Rotation paths and how fast each direction turns (deg/step):
Each turn is a multiple of 5 degrees from 10 to 175, or 0.
Each row of a path follows its step; steps can be skipped.
Rotation 1:
step 0: [  9 -17 -24   5   0  13 -13 -13 -36 -11   5  15  17   3  27 -20 -20 -23
  13  20 -22 -12 -35 -10  52 -22 -17  11  -9 -22  21  -1  -4 -12   9  -4
 -19   6 -35   4  -5]
step 1: [ -3  36  18 -12  21  -3  32   1  -5 -28 -21 -16 -25   3 -12 -21  13  -5
   0  22  20 -21  12   4  -7  -6  16 -15 -15  18  17   6  57  -2 -36 -18
 -10  15   0  -7 -22]
step 2: [ -5  25  -3 -19 -25  -9 -21 -18  -7  16  -3  22 -16   6   9  12 -34 -12
  -9 -10 -14  15   0  15  -1 -25  -1  20  -2   1  25  14  11  40  37 -21
 -19 -44   2  35   1]
step 3: [-22  10  15  11  17   2  29  -3  -4   6   5   8   7  21   1  -8  23   4
 -37   9 -38 -22  -8 -34   2   0 -14  17  -9  23  -7  -6   8  14  25 -17
   4  33 -35 -46  -4]
step 4: [ 19 -14 -18 -16  12  -9  22  27  -9 -12 -21  -6  -2 -10 -27   3 -21 -23
  -8 -18  -4  19  24  19  -3 -22  13  17 -32 -28 -14  38  25  18 -14 -13
  12 -25  18 -26  29]
step 5: [-21   9 -18  22  -8  19 -28  19   7  14  31  18  26  -1 -21  -3   4  11
  -3   6 -22   5 -23   4 -41   0   5  -3 -44  57   6  23  -8  -6  12  -6
 -10   4  -9  21  -4]
step 6: [  7 -16   4  11  13 -24  19 -13 -30  16   8  14  21   3  25 -23  18 -10
  31 -21 -12  16  46  12  -4   2   2  -3 -16 -28  -6   6  -6   3  -1  11
  11 -10 -36 -34 -40]
step 7: [ -8   7  25  -8  -5  22  15  11  10 -30  13  -6  38  13 -23  10 -15  12
 -10  -5  30   7  27   5 -51 -16   9  20 -20 -12  13 -13   0  10  -2   9
  -5  32  38  22   2]
step 8: [ 13 -29 -41   3   7  -1 -37 -19   4   2   9  -8  21 -26  26  21 -12  -5
  -8  -2   5  -5 -41  -9 -15  11  -1  11  -4 -17  22   5  -9  17  30  20
  -8 -16 -13 -22 -46]
step 9: [-17 -13  -6   7 -17  -2  36 -20 -18 -17  11 -39  10  26  -9 -22   7 -15
  13  27  19 -43  16  14  -9  -1  -8  25   4  -6   3   5  17 -51 -12   4
  -8  20 -19  -9   5]
step 10: [ 11  20  -7   1  -8 -19 -22  17  20 -50 -34   0   3  -2  20  -7 -18 -14
  11   1   2  14  -7  16  28 -17  14  10 -31 -10  42  -8  20   9   5  18
   3 -10  11  38 -18]
step 11: [-10   8   8   0   4   8 -20 -47 -15  -2  -4 -11 -17  -8  28   3  16   3
 -17  -1   6 -50  20 -31 -14  12   5   1  -9  40  15   4  -3   5  14 -43
 -26   2 -22   4 -11]
[ -1  -6   3   2   0   4  -8   2  -6   9 -11  -4   6 -10  14 -11  -1   6
   0   7  -9  -2  -1   3  -5   6   1   1   0   2  -6 -11   6   0   1  -6
  -5   4  -1 -10   0] => 135
[  3   1   8  -2   1   1  -6   6  -4  -4   8  -5  -4   7  -2   4   4   6
  -7  15   1  -6   9   4  -6  -4 -12  -4  -2  10   6   2  -8  -7   1  -2
  -4   7   4  -6   5] => 175
[  5   7  -2   5   6   6   8   9  -4  -1   2  -6  -7   3   2 -10 -13   8
  -4  -9  -1  -4  11   0   0   5   0  -5   5  -4   0   3  11  -5   4  13
  -2   0   2  -1   3] => 130
[  1  -5  -7   3  -3  -5  -6  11   0  -1   2   1  -1   1  -6 -14   0  -1
   8   7   0  -5  -7   6   6  -2   5  -6  -9   4  -3   8   4 -15 -10  -1
  -1  -6  -6   6  -2] => 80
[  1   0   9  -6  19  -6   0  -4   5   8   1  -1   6  -4  -1   1   0  -7
  -3  -1   6  -3   0  -2   1  16   0  -4  -2  -1  11   3   2  -5  -2  -2
   4  -2 -13  -3   6] => 140
[ -8   3   8  -9   2  -1   2   0  -1  -8  -3  -9   0  -3  -9   4   4  -1
  -2  -8  -4   3  -2  21  -2  -5   3  -3  -3  -5  -1 -13   4  -4  -7   3
  -1  -5   2  -3   4] => 130
